In the data rows, the value 128 means zero.
Here are some points:
tensor([153, 141, 126, 129, 139, 119, 121, 146, 137, 133, 123, 139, 146, 124, 116, 123, 116, 133, 125, 122, 116, 126,
        135, 122])
tensor([116, 204, 127, 146, 135, 155, 114, 122, 153,  60, 116,  87,  96, 119, 189, 237, 155, 105, 127, 112,  90, 135,
         89,  84])
tensor([  6,   0, 255, 216, 128,  81, 100,   0, 166, 239, 201, 174,  54, 124, 248, 143,   0,  82, 118, 255, 164, 255,
          4, 255])
tensor([139, 121, 123, 151, 126, 123, 115, 133, 133, 143,  97, 128, 143, 131, 109, 131, 107, 100, 131, 119, 160, 108,
        157, 116])
tensor([152, 137, 125, 129, 138, 118, 119, 146, 136, 129, 120, 137, 143, 122, 114, 120, 113, 131, 123, 121, 112, 121,
        131, 120])
tensor([153, 132, 113,  87, 111, 116, 190, 157, 127, 127, 126, 136, 134, 161, 153, 139, 157, 169, 135,  89,  92, 128,
        159, 125])
tensor([ 47, 131, 192, 174, 150, 100, 152,  56,  48, 155, 106,  47,   0,  73,  52, 120,  31,  92,  87,  53, 213,  87,
         50, 216])
tensor([156, 143, 130, 134, 141, 122, 123, 146, 141, 135, 127, 142, 150, 123, 120, 125, 119, 136, 125, 127, 117, 129,
        136, 123])
tensor([121, 189, 195,  77, 112, 155,  70, 197, 127, 214, 198, 112, 170,  80, 138, 113, 148, 123, 108, 159, 154,  87,
        146, 141])
tensor([145, 132, 123, 139, 136, 119, 117, 148, 132, 138, 132, 141, 158, 132, 113, 106, 134, 133, 109, 135, 122, 125,
        157, 133])
tensor([102,  82, 255, 255, 153, 163, 177,   0, 107, 134, 146,  63,  96, 151, 136, 225,   0,  48, 180, 213,  67, 210,
          0, 104])
tensor([156, 140, 129, 133, 140, 120, 121, 147, 139, 132, 123, 141, 148, 123, 119, 125, 116, 136, 126, 121, 118, 126,
        135, 122])
tensor([149, 137, 123, 129, 144, 118, 132, 148, 136, 139, 126, 137, 148, 130, 116, 127, 119, 130, 126, 130, 115, 120,
        130, 119])
tensor([151, 137, 124, 128, 138, 118, 119, 142, 134, 132, 121, 137, 145, 121, 118, 118, 114, 131, 122, 119, 112, 122,
        133, 119])
tensor([155, 155, 152, 122, 152, 139, 113, 173, 107, 168, 140, 158, 161, 125, 122, 108, 121, 124, 139, 134, 136, 110,
        135, 129])
tensor([154, 139, 125, 127, 138, 118, 121, 143, 136, 135, 122, 137, 145, 122, 118, 121, 116, 133, 124, 122, 113, 122,
        134, 120])
tensor([165, 132, 103,  75,  93, 122, 204, 169, 125, 127, 128, 131, 133, 179, 177, 143, 206, 207, 134,  55,  80, 141,
        157, 143])
tensor([146, 113, 125, 119, 140, 111, 140, 125, 138, 135, 123, 151, 136, 135, 135, 125,  97, 129, 130, 139, 113, 121,
        144, 129])
tensor([155, 141, 125, 131, 141, 119, 119, 144, 140, 134, 124, 140, 148, 123, 118, 122, 115, 135, 124, 122, 114, 125,
        136, 120])
tensor([156, 144, 133, 135, 147, 127, 125, 146, 141, 138, 129, 143, 151, 128, 124, 126, 122, 139, 129, 127, 125, 130,
        137, 124])
tensor([134, 110, 122, 163, 117, 124,  95, 123, 138, 150,  86, 122, 150, 129, 102, 129, 112,  89, 125, 117, 174, 102,
        156, 115])
tensor([165, 149, 138, 140, 150, 129, 133, 154, 150, 146, 134, 151, 155, 135, 128, 134, 125, 144, 134, 133, 127, 135,
        145, 131])
tensor([121,  55, 120, 139, 130,  91, 137,  97, 136, 132, 138, 171, 139, 173, 134, 101, 108, 121, 115, 183, 137, 118,
        202, 174])
tensor([155, 140, 128, 131, 141, 122, 122, 145, 137, 133, 122, 140, 145, 123, 117, 123, 116, 132, 125, 124, 114, 123,
        137, 124])
tensor([155, 140, 127, 132, 140, 120, 120, 144, 136, 132, 123, 140, 143, 122, 117, 121, 117, 134, 125, 122, 116, 127,
        136, 120])
tensor([160, 143, 131, 134, 145, 124, 125, 151, 143, 139, 129, 145, 151, 125, 123, 127, 122, 138, 129, 128, 121, 131,
        139, 125])
tensor([152, 136, 127, 130, 140, 119, 120, 145, 137, 135, 122, 139, 146, 121, 117, 123, 115, 131, 122, 122, 113, 125,
        134, 121])
tensor([157, 140, 129, 132, 142, 122, 121, 145, 139, 135, 124, 145, 148, 125, 119, 127, 121, 137, 125, 124, 118, 127,
        137, 122])
tensor([158, 141, 131, 135, 145, 124, 128, 150, 143, 139, 128, 144, 151, 127, 122, 127, 121, 137, 128, 129, 121, 130,
        137, 128])
tensor([153, 139, 125, 128, 141, 120, 120, 145, 138, 130, 121, 139, 142, 120, 116, 120, 114, 133, 123, 120, 113, 124,
        133, 119])
tensor([154, 138, 123, 129, 144, 111, 131, 144, 130, 135, 130, 135, 143, 114, 115, 127, 122, 130, 129, 128, 123, 126,
        134, 129])
tensor([ 70, 123,  20,   7,  84, 139, 182, 169, 157, 187, 141, 113, 126, 196,  92,  94, 194, 108, 139, 233, 119, 129,
         60,  80])
tensor([155, 141, 127, 131, 141, 120, 122, 146, 141, 135, 124, 141, 146, 123, 117, 123, 117, 134, 127, 123, 116, 125,
        132, 120])
tensor([ 85,  97, 134, 177, 173,  95, 162, 127,  50, 133, 132, 116,  62,  65,  93, 130, 119, 104, 143, 125, 133, 102,
         97, 160])
tensor([150, 129, 115,  90, 114, 115, 182, 156, 127, 125, 127, 136, 132, 157, 149, 137, 154, 166, 133,  94,  93, 126,
        157, 125])
tensor([147, 133, 122, 124, 137, 113, 119, 141, 132, 130, 120, 133, 144, 121, 113, 120, 111, 128, 121, 123, 110, 119,
        125, 115])
tensor([155, 142, 129, 130, 143, 122, 131, 148, 141, 137, 129, 143, 148, 126, 121, 126, 119, 136, 128, 126, 119, 128,
        142, 123])
tensor([142, 161, 152, 106, 150, 147,  88, 151, 122, 149, 142, 136, 170, 106, 129, 115, 118, 145, 155, 139, 156,  89,
        136, 122])
tensor([ 41, 191, 114,  83,  90, 193,  23, 157, 165,  46, 136, 111,  81, 135, 247, 220, 190,  95, 173, 108, 122, 160,
        132, 102])
tensor([110, 151, 242, 179, 159, 147, 128, 113, 132, 141, 116, 114,  21, 114,  78,  79,  23, 122, 131, 136, 150, 207,
         53, 106])
tensor([  0,   0, 243,  33,   0, 255, 174, 178, 146,   0,   0,   6,   3, 187, 183, 255, 255,   5, 249,   0, 255,  92,
        138,   0])
tensor([159, 145, 130, 134, 143, 125, 124, 149, 143, 139, 128, 142, 149, 126, 121, 129, 121, 135, 130, 126, 119, 129,
        139, 125])
tensor([144, 136, 151, 142, 146, 132, 130, 121, 132, 132, 123, 129, 134, 120, 108, 113, 104, 146, 124, 119, 167, 115,
        121, 124])
tensor([188, 174, 197, 137, 130, 106, 118, 179, 181, 157, 155, 134, 102,  87, 114, 162, 128, 147, 114, 123, 169, 121,
        123, 127])
tensor([160, 108, 190, 103, 140, 164, 175,  61, 118, 139,  98, 102, 104, 135,  79, 104, 135, 160, 128, 111, 169, 128,
        152,  91])
tensor([114, 138, 152, 149, 155, 102, 145, 115,  94, 153, 123,  99,  72,  96,  96, 132,  92, 111, 117, 101, 153, 117,
        106, 178])
tensor([149, 124, 112,  64,  88, 106, 228, 169, 122, 117, 129, 139, 118, 190, 169, 150, 184, 186, 141,  71,  77, 130,
        174, 128])
tensor([116,  79, 147,  92,  48,  78, 139, 221, 148, 121, 148, 143, 142, 213, 129, 142, 187, 113, 131,  72, 121, 133,
        186, 150])
tensor([153, 139, 126, 130, 142, 120, 129, 146, 137, 138, 126, 140, 148, 131, 117, 127, 120, 135, 127, 130, 116, 122,
        131, 121])
tensor([164, 171, 168, 115, 171, 147, 126, 189,  93, 180, 161, 178, 163, 127, 127, 100, 118, 134, 141, 139, 132, 117,
        123, 136])
tensor([154, 137, 127, 131, 142, 122, 121, 145, 138, 134, 124, 141, 145, 123, 118, 122, 116, 134, 124, 124, 114, 124,
        135, 119])
tensor([ 96,  64,  88, 196, 155, 122, 101, 117,  76, 105, 154, 165, 155, 112, 104,  54, 145, 137, 112, 168, 124, 103,
        189, 161])
tensor([133, 133,  44,  31,  65, 151, 203, 157, 168, 159, 122, 138, 121, 185, 147,  86, 234, 173, 138, 155, 104, 170,
        104,  95])
tensor([151, 108, 198, 185, 121, 109, 107, 166, 113, 186,  99, 156, 100, 129,  70, 130,  85,  56, 125, 112, 255,  67,
        142, 116])
tensor([151, 131, 115,  82, 109, 115, 198, 159, 126, 124, 128, 140, 128, 167, 157, 141, 158, 170, 136,  89,  93, 128,
        165, 127])
tensor([151, 137, 132, 132, 143, 124, 121, 138, 138, 132, 124, 138, 144, 121, 115, 120, 114, 135, 125, 124, 128, 121,
        131, 122])
tensor([ 87,  76, 151, 157, 112, 118, 131, 103, 124, 161,  89, 110, 119, 136, 105, 159,  47,  48, 148, 127, 212,  89,
        182, 124])
tensor([152, 137, 124, 129, 138, 115, 120, 143, 136, 131, 120, 138, 143, 119, 118, 122, 113, 131, 121, 121, 113, 124,
        133, 119])
tensor([153, 193, 216, 116, 176, 149, 129, 197,  94, 228, 202, 162, 155,  92, 133, 111,  93, 133, 116, 172, 150, 115,
         89, 144])
tensor([155, 143, 129, 131, 143, 120, 123, 148, 140, 134, 124, 141, 147, 123, 118, 125, 117, 137, 127, 124, 117, 128,
        136, 122])
tensor([ 72,  12,  50, 190, 178, 134, 122,   0,  50,  90, 207,  94, 139, 105, 116,  72, 168,  79, 185, 255,  65, 180,
         48, 138])
tensor([102, 156, 104, 131,  91, 178, 115, 107, 143,  88, 127, 128, 133, 154, 165, 184, 153,  89, 151, 118, 110, 134,
        122, 122])
tensor([158, 143, 133, 132, 143, 124, 124, 150, 144, 135, 125, 145, 149, 125, 120, 126, 123, 135, 128, 125, 119, 126,
        137, 124])
tensor([165, 137, 111,  72,  83, 122, 205, 178, 133, 126, 122, 136, 121, 185, 182, 137, 204, 207, 142,  61,  76, 151,
        147, 120])
tensor([151, 137, 122, 124, 138, 114, 117, 143, 134, 129, 119, 135, 141, 121, 112, 119, 113, 131, 121, 121, 110, 121,
        129, 116])
tensor([ 85,  50, 118, 144,  41, 124,  47,   0, 124, 105, 144, 193, 113, 118, 146,  50,  45, 147, 131, 202, 184, 161,
        156, 245])
tensor([119,  81, 105, 152, 123, 113,  98, 111, 123, 145, 142, 151, 171, 147, 114,  69, 140, 129,  82, 171, 133, 122,
        190, 167])
tensor([157, 143, 129, 133, 143, 124, 126, 146, 140, 138, 126, 142, 150, 125, 119, 126, 119, 136, 125, 123, 116, 129,
        138, 124])
tensor([141, 141, 136, 136, 142, 122, 123, 138, 131, 140, 120, 131, 128, 124, 108, 123, 105, 129, 121, 112, 126, 124,
        126, 132])
tensor([148, 133, 120, 127, 137, 114, 120, 141, 133, 130, 119, 132, 141, 119, 110, 120, 111, 127, 121, 119, 110, 116,
        128, 115])
tensor([158, 139, 123, 122, 130, 119, 132, 147, 136, 133, 125, 136, 142, 132, 125, 127, 128, 142, 125, 111, 107, 125,
        136, 122])
tensor([157, 144, 130, 134, 148, 124, 131, 153, 144, 142, 130, 144, 151, 133, 121, 132, 122, 136, 132, 132, 123, 128,
        138, 126])
tensor([109, 146, 162, 152, 144, 121, 129, 111, 109, 148, 108, 100,  70, 116,  91, 127,  72, 116, 100,  75, 140, 118,
        105, 164])
tensor([124,  93, 214, 150, 176, 101, 172,  47, 131, 165, 142, 125,  97, 112, 128, 155,   3, 124, 116, 176,  99, 174,
         80, 141])
tensor([  1, 123,  50,  91,  97, 138,  17, 137, 152,   0, 116,  81,  65, 175, 255, 255, 207,  69, 132,  51,  74, 157,
        153, 136])
tensor([151, 136, 124, 126, 138, 114, 118, 143, 135, 131, 120, 138, 142, 121, 114, 120, 113, 130, 121, 120, 112, 122,
        132, 116])
tensor([160, 124,  78,  16,  51, 113, 255, 191, 117, 113, 130, 116, 102, 217, 201, 156, 255, 254, 137,   5,  47, 159,
        148, 144])
tensor([162, 146, 131, 138, 149, 127, 128, 151, 142, 139, 130, 147, 150, 130, 124, 130, 121, 139, 130, 127, 121, 132,
        141, 126])
tensor([ 63,  92, 167, 208, 187,  92, 159,   0, 128, 174, 210,  84, 141, 148, 133, 180,   0,  54, 128, 255,  99, 175,
          0, 172])
tensor([147, 135, 126, 124, 139, 115, 127, 142, 132, 127, 123, 138, 143, 122, 118, 120, 110, 130, 124, 122, 115, 120,
        137, 116])
Then 24 other points, each followed by its number:
tensor([153, 135, 122, 125, 136, 113, 119, 140, 135, 131, 119, 136, 142, 117, 115, 118, 114, 132, 118, 118, 112, 121,
        131, 117]) 0
tensor([106,  94,  83, 171, 176, 107, 149, 160,  66, 103, 167, 160, 130,  69, 112,  82, 186, 108, 188, 230, 124, 128,
        114,  96]) 1
tensor([156, 142, 130, 134, 143, 122, 122, 148, 143, 134, 125, 141, 149, 126, 121, 128, 120, 136, 126, 123, 117, 128,
        136, 125]) 2
tensor([156, 114, 179, 104, 125, 126, 133, 117, 119,  72,   3,  57, 117,  90,  83, 133, 211, 134, 139,  53, 172,  92,
        126,  48]) 3
tensor([ 63,   0, 248,  73,   0, 255, 169, 117, 152,  16,   0,  24,  70, 181, 128, 227, 255,  49, 226,   0, 255,  87,
        142,   0]) 4
tensor([ 25, 131,  88,  44,  52, 137,  43, 179, 196,   0,  79,  43,  54, 163, 255, 255, 239,  55, 136,   0, 109, 152,
        148, 105]) 5
tensor([160, 138, 128, 132, 145, 121, 127, 150, 129, 139, 124, 150, 143, 124, 117, 117, 113, 133, 123, 125, 118, 126,
        128, 122]) 6
tensor([155, 141, 127, 132, 140, 120, 122, 144, 142, 133, 123, 140, 146, 123, 118, 126, 118, 135, 126, 122, 117, 125,
        135, 121]) 7
tensor([150, 137, 122, 124, 137, 115, 118, 142, 135, 131, 117, 137, 145, 117, 112, 120, 113, 127, 120, 120, 111, 120,
        130, 117]) 8
tensor([152, 139, 126, 127, 140, 118, 122, 146, 137, 134, 122, 139, 144, 122, 117, 123, 113, 131, 124, 122, 114, 122,
        131, 121]) 9
tensor([148, 139, 124, 129, 136, 112, 122, 141, 133, 134, 120, 136, 147, 125, 116, 124, 118, 131, 120, 124, 113, 115,
        131, 115]) 10
tensor([156, 139, 121, 129, 148, 111, 130, 148, 131, 137, 131, 139, 148, 116, 121, 128, 126, 130, 132, 133, 123, 125,
        136, 127]) 11
tensor([163, 124, 168, 128, 148, 155, 134,  94, 136, 130, 120, 129, 155, 124,  99,  96, 128, 171, 127, 133, 193, 115,
        121,  93]) 12
tensor([136, 141, 137, 135, 140, 117, 123, 133, 125, 137, 119, 121, 117, 114, 108, 124, 102, 125, 116, 105, 125, 120,
        122, 137]) 13
tensor([135, 135, 119, 128, 153, 111, 138, 146, 135, 145, 132, 129, 142, 134, 110, 137, 105, 125, 124, 149, 114, 119,
        109, 119]) 14
tensor([156, 140, 127, 132, 141, 121, 122, 146, 141, 135, 125, 139, 147, 124, 119, 126, 116, 134, 125, 122, 115, 124,
        133, 121]) 15
tensor([140, 111, 118,  63,  79,  88, 221, 167, 120, 103, 126, 134, 107, 192, 155, 148, 176, 171, 137,  71,  80, 123,
        175, 122]) 16
tensor([142, 148, 146, 144, 144, 126, 130, 140, 134, 144, 122, 130, 122, 125, 112, 130, 106, 130, 123, 111, 132, 127,
        129, 143]) 17
tensor([145, 132, 117, 125, 139, 114, 120, 143, 132, 131, 120, 134, 142, 126, 110, 122, 111, 126, 119, 127, 109, 115,
        127, 115]) 18
tensor([112, 104,  44, 103, 151, 114, 110,  75, 148, 159, 154, 112, 155, 117,  94,  92, 112,  99, 106, 231, 126, 141,
         80, 152]) 19
tensor([156, 140, 125, 129, 142, 117, 122, 145, 138, 135, 126, 138, 147, 123, 119, 124, 121, 135, 125, 125, 118, 126,
        136, 123]) 20
tensor([136, 140, 139, 136, 140, 118, 124, 131, 125, 138, 115, 124, 116, 118, 107, 123,  99, 126, 114, 102, 121, 122,
        122, 137]) 21
tensor([ 12, 139,  75,  13,   0, 130,  37, 239, 215,   0,  47,  13,  12, 170, 255, 255, 255,   4, 148,   0,  88, 165,
        156,  87]) 22
tensor([157, 138, 127, 132, 142, 119, 120, 144, 138, 134, 123, 139, 146, 124, 118, 124, 117, 134, 123, 124, 116, 124,
        136, 121]) 23
Which three of these numbered points are nearest to each point below, looking only along the 2 directions in which the first points spread most? Their numbers follow each, nearest first.
tensor([142, 111,  95,  87, 105, 119, 221, 178,  99, 118, 134, 141, 118, 162, 173, 144, 219, 206, 149,  66,  72, 138,
        143, 132]) > 16 3 2
tensor([ 29, 143,  82,  69,  82, 134,  41, 169, 184,   0, 101,  60,  58, 159, 255, 255, 221,  71, 129,  24,  95, 158,
        140, 112]) > 5 4 22
tensor([154, 139, 124, 127, 139, 117, 120, 144, 135, 130, 120, 139, 145, 122, 118, 121, 115, 132, 125, 121, 111, 123,
        134, 121]) > 7 2 15
tensor([137, 137, 131, 119, 159, 125, 135, 141, 108, 177, 141, 150, 150, 124, 108, 110,  97, 113, 122, 163, 120, 105,
         92, 126]) > 1 12 14
tensor([153, 138, 125, 129, 143, 118, 122, 144, 138, 132, 124, 139, 146, 125, 115, 124, 116, 132, 126, 125, 115, 120,
        132, 121]) > 9 0 15
tensor([122,  87, 110, 169, 147, 125, 111, 122, 113, 133, 138, 164, 157, 126, 119,  82, 133, 139, 109, 157, 129, 119,
        176, 158]) > 12 1 14
tensor([134, 110, 109, 139, 156,  95, 138, 146,  97, 121, 133, 137, 135,  90, 113, 125, 138, 120, 142, 147, 113, 113,
        126, 118]) > 17 14 12
tensor([155, 158, 153, 113, 155, 136, 114, 176, 105, 163, 146, 159, 158, 122, 123, 102, 118, 130, 139, 133, 123, 110,
        129, 128]) > 6 11 20
tensor([ 93,  79, 100, 204, 163, 136, 110, 142,  73, 100, 154, 175, 145, 106,  98,  53, 152, 142, 129, 169, 134, 113,
        183, 142]) > 1 12 14
tensor([149, 145,  70,  12,   6, 178, 255, 199, 170, 137, 125, 167,  97, 248, 217,  70, 255, 255, 173,  91,  88, 213,
        141,  85]) > 16 3 5
tensor([158, 144, 131, 134, 145, 124, 124, 148, 142, 136, 126, 144, 150, 126, 122, 126, 118, 138, 126, 125, 123, 130,
        136, 125]) > 11 20 23
tensor([154, 139, 129, 132, 143, 120, 124, 145, 139, 134, 123, 141, 146, 124, 120, 126, 118, 134, 127, 125, 114, 125,
        136, 121]) > 0 15 7
tensor([139, 117, 107, 135, 155,  97, 135, 144, 101, 124, 133, 137, 137,  93, 114, 121, 135, 118, 138, 144, 113, 113,
        125, 121]) > 14 12 18
tensor([148, 137, 123, 130, 145, 118, 130, 148, 137, 139, 129, 140, 151, 131, 116, 128, 119, 132, 127, 134, 118, 123,
        133, 123]) > 23 15 9
tensor([153, 135, 144, 135, 148, 133, 128, 131, 140, 132, 127, 140, 153, 122, 116, 116, 116, 150, 126, 129, 153, 119,
        129, 117]) > 12 18 14
tensor([  4, 190, 103,  74,  99, 183,   0, 223, 186,   0, 127,  91,  37, 159, 255, 255, 222,  75, 188,  77, 120, 188,
        152,  86]) > 5 4 22
tensor([111, 176, 138, 129, 159, 165,  82, 142, 121, 120, 148, 131, 106, 120, 196, 194, 145, 121, 129, 125, 128, 131,
        106, 118]) > 13 21 17
tensor([129, 144, 153, 147, 141, 121, 130, 125, 123, 145, 115, 119,  97, 117, 102, 126,  88, 124, 115,  96, 133, 123,
        116, 154]) > 21 13 1
tensor([152,  54,  92,  48,  23,  90, 255, 159, 118, 120, 146, 149, 118, 255, 234, 140, 255, 255, 129,  37,  71, 152,
        235, 208]) > 16 3 2
tensor([157, 139, 130, 132, 142, 124, 122, 147, 139, 136, 126, 141, 148, 126, 120, 124, 117, 132, 128, 124, 118, 128,
        136, 122]) > 15 23 9
tensor([141, 130,  90, 107, 137, 121, 131, 132, 148, 156, 125, 132, 148, 129, 101, 119, 130, 116, 118, 161, 119, 120,
        114, 116]) > 18 9 8
tensor([160, 141, 133, 134, 145, 124, 126, 149, 141, 138, 127, 145, 150, 125, 121, 128, 120, 139, 129, 127, 119, 129,
        140, 124]) > 11 20 2
tensor([152, 139, 124, 130, 138, 119, 118, 145, 136, 134, 118, 139, 146, 123, 118, 121, 115, 127, 124, 121, 119, 124,
        134, 120]) > 8 10 0
tensor([126, 138, 184, 148, 145, 139, 139,  90, 113, 150, 107,  98,  80, 115,  85, 117,  92, 139, 111,  87, 174, 119,
        105, 152]) > 1 21 13
Now 24 new points, numbered from 0 again:
tensor([ 86, 150, 190, 168, 141, 125, 137,  93,  96, 162, 104,  78,  26, 106,  79, 125,  46, 113,  91,  53, 170, 113,
         85, 197]) 0
tensor([155, 140, 127, 130, 143, 119, 122, 146, 138, 135, 124, 140, 148, 123, 118, 123, 117, 135, 125, 121, 115, 125,
        137, 121]) 1
tensor([145, 139, 133, 128, 136, 128, 100, 150, 124, 153, 121, 136, 154, 122, 114, 115, 120, 118, 128, 125, 136, 109,
        138, 121]) 2
tensor([157, 142, 129, 131, 143, 121, 124, 147, 139, 136, 126, 141, 148, 125, 120, 127, 119, 135, 126, 126, 118, 128,
        138, 122]) 3
tensor([153, 143, 114, 118, 139, 100, 118, 159, 137, 121,  97, 123, 148, 119, 115, 133, 132, 125, 121, 118, 105, 113,
        133, 110]) 4
tensor([153, 137, 125, 126, 138, 116, 119, 145, 135, 132, 119, 137, 144, 118, 116, 121, 115, 130, 122, 123, 113, 122,
        131, 118]) 5
tensor([134, 126,  89, 112, 139, 115, 136, 134, 141, 159, 125, 129, 154, 140, 102, 127, 130, 115, 119, 169, 117, 110,
        112, 116]) 6
tensor([150, 138, 125, 128, 137, 118, 119, 142, 138, 131, 119, 137, 143, 120, 115, 123, 115, 130, 123, 120, 111, 122,
        130, 118]) 7
tensor([120, 104, 123, 196, 134, 146,  73, 109, 127, 151,  75, 124, 140, 139, 119, 148, 113,  75, 129, 120, 220, 101,
        141, 113]) 8
tensor([153, 140, 127, 129, 141, 118, 122, 145, 138, 133, 125, 138, 148, 122, 118, 125, 117, 133, 124, 123, 115, 124,
        135, 121]) 9
tensor([ 66, 139, 185, 158, 150,  99, 154,  59,  67, 155, 115,  45,   0,  53,  60, 120,  36, 102,  75,  63, 222,  85,
         47, 201]) 10
tensor([  0,  38,  96, 105,   0, 232,  55, 199, 136,   0,  91, 135,   0, 218, 255, 255, 231,   0, 255,   0,  90, 185,
        168,  86]) 11
tensor([154, 138, 127, 130, 139, 117, 122, 143, 139, 133, 124, 140, 146, 124, 116, 123, 118, 132, 125, 120, 116, 125,
        134, 122]) 12
tensor([148, 132, 128, 141, 137, 127, 106, 143, 127, 149, 110, 137, 149, 123, 110, 121, 112, 113, 128, 119, 143, 109,
        136, 120]) 13
tensor([145, 117, 131,  75,  89,  90, 230, 175, 127, 108, 131, 144, 109, 203, 157, 159, 182, 176, 148,  82,  91, 128,
        189, 133]) 14
tensor([157, 140, 119, 127, 152, 111, 133, 150, 133, 137, 133, 138, 148, 116, 120, 132, 128, 130, 133, 139, 120, 128,
        135, 129]) 15
tensor([150, 139, 125, 128, 139, 121, 121, 142, 135, 132, 121, 139, 144, 120, 118, 121, 115, 132, 122, 120, 115, 123,
        132, 118]) 16
tensor([149, 150, 138, 117, 142, 129, 112, 162, 121, 151, 136, 145, 156, 122, 118, 113, 123, 130, 130, 133, 122, 115,
        138, 124]) 17
tensor([148, 138, 111, 114, 134, 124, 117, 139, 145, 136, 120, 137, 141, 118, 111, 108, 117, 125, 117, 134, 118, 130,
        121, 114]) 18
tensor([ 76,  15, 196, 212, 160,  77, 104,   0, 146, 201, 185, 155, 159, 151, 163,  97,   1, 117,  50, 255, 124, 187,
         88, 222]) 19
tensor([154, 139, 127, 132, 142, 120, 121, 144, 138, 134, 123, 142, 145, 123, 117, 123, 115, 132, 126, 123, 115, 124,
        135, 120]) 20
tensor([134, 181, 177,  95, 151, 152, 106, 176, 103, 221, 188, 137, 158,  92, 128, 111, 128, 123, 107, 180, 144,  93,
        105, 135]) 21
tensor([171,  85, 213, 149, 137, 211, 135,  12, 139, 138,  75,  95, 162, 136,  60,  82, 155, 180, 139, 129, 255,  99,
        121,  47]) 22
tensor([149, 136, 127, 126, 143, 121, 144, 148, 138, 132, 126, 144, 145, 134, 124, 131, 109, 130, 131, 132, 124, 123,
        155, 125]) 23
The same question for these:
tensor([159, 149, 140, 127, 149, 128, 123, 157, 133, 148, 133, 151, 153, 124, 122, 121, 120, 136, 134, 127, 125, 124,
        136, 127]) > 17 15 1
tensor([ 56,  96, 143,  49,  37, 172,  95, 226, 186,   5,  83, 113,  98, 224, 209, 161, 209,  92, 207,  28, 206, 166,
        155,  53]) > 11 14 4
tensor([144, 137, 130, 129, 137, 119, 119, 137, 133, 131, 118, 131, 131, 117, 113, 123, 106, 125, 117, 113, 116, 121,
        129, 123]) > 13 6 7
tensor([106, 145, 169, 157, 137, 122, 132, 109, 107, 152, 107,  95,  60, 112,  89, 123,  66, 112,  98,  70, 145, 117,
         99, 173]) > 8 22 0
tensor([153, 135, 125, 127, 140, 117, 119, 142, 136, 131, 120, 139, 145, 120, 116, 121, 113, 132, 122, 118, 114, 123,
        132, 119]) > 5 12 16
tensor([ 93,  31, 114,   0,   0,  69, 255, 255, 146, 115, 164, 152, 108, 255, 210, 181, 253, 149, 162,   0,  86, 151,
        249, 187]) > 14 4 11
tensor([154, 132, 117,  99, 120, 119, 175, 157, 129, 130, 126, 143, 135, 153, 148, 138, 149, 159, 133,  99, 100, 129,
        156, 126]) > 4 23 1
tensor([153, 138, 125, 129, 142, 116, 127, 146, 137, 138, 125, 139, 149, 125, 116, 126, 116, 133, 127, 127, 118, 123,
        132, 122]) > 20 9 15
tensor([143, 108, 120,  40,  58,  85, 255, 181, 118,  98, 132, 138,  93, 230, 181, 165, 214, 200, 150,  51,  68, 129,
        198, 134]) > 14 4 23
tensor([153, 138, 127, 130, 144, 121, 123, 145, 141, 133, 124, 139, 148, 125, 116, 123, 116, 135, 123, 122, 115, 127,
        135, 122]) > 9 20 3
tensor([157, 140, 125, 129, 143, 120, 120, 145, 137, 133, 124, 142, 148, 124, 120, 125, 115, 132, 125, 123, 116, 126,
        133, 122]) > 9 20 3
tensor([134,  46,  14,   0,   0, 110, 255, 243,  44,  74, 154, 126,  57, 255, 255, 172, 255, 255, 162,   0,   0, 181,
        230, 212]) > 14 11 4
tensor([ 26,  90, 188, 227, 183, 103, 193,  92,  10, 145, 125,  77,   0,  13,  63, 135,  79,  95, 117,  76, 171,  82,
         41, 189]) > 10 0 8
tensor([153, 138, 124, 127, 138, 119, 121, 141, 137, 132, 122, 139, 145, 121, 116, 122, 113, 133, 123, 121, 114, 125,
        133, 117]) > 5 12 16
tensor([151, 136, 124, 127, 139, 117, 120, 143, 136, 133, 120, 136, 144, 119, 116, 122, 116, 129, 120, 119, 113, 124,
        132, 118]) > 16 7 5
tensor([  0,  56,  40, 255,  22, 255,   0,   0,  37,   0, 255, 205,  24, 116, 255,  59, 110,  76, 239, 255, 200, 255,
        128, 224]) > 10 0 8
tensor([ 81, 147, 196, 170, 143, 125, 142,  86,  94, 160, 105,  77,  23, 108,  76, 125,  41, 113,  90,  51, 183, 109,
         81, 200]) > 0 10 8
tensor([ 91, 141, 169, 158, 154, 103, 150,  95,  80, 158, 117,  77,  43,  90,  80, 128,  70, 105, 108,  86, 176, 109,
         89, 196]) > 0 8 10
tensor([148, 134, 124, 130, 132, 119, 117, 146, 135, 135, 123, 135, 148, 125, 117, 115, 122, 131, 116, 126, 112, 125,
        136, 120]) > 12 9 5
tensor([ 73,   0,  72, 149,   0, 207, 255, 116,   0,  29, 196,  95, 116, 255, 234,  90, 255, 255, 177,  61,   0, 162,
        241, 137]) > 14 4 23
tensor([160, 153,  77,   3,  19, 175, 255, 230, 179, 118, 122, 164,  85, 249, 226,  69, 255, 255, 180,  73,  79, 231,
        133,  61]) > 14 4 23
tensor([154, 138, 128, 131, 142, 123, 123, 144, 139, 136, 123, 138, 145, 122, 116, 125, 117, 133, 126, 121, 118, 127,
        134, 123]) > 5 18 16
tensor([  0, 118,   6, 193,  74, 227,  19,   0,  80,  52, 255,  98, 108, 101, 153,  67,  32,  71, 139, 255, 181, 238,
          0, 245]) > 10 19 0
tensor([149, 151, 118, 125, 132, 151, 111, 160, 170, 134, 120, 165, 132, 129, 112,  68, 128, 128, 140, 171, 140, 165,
        122,  85]) > 15 1 3
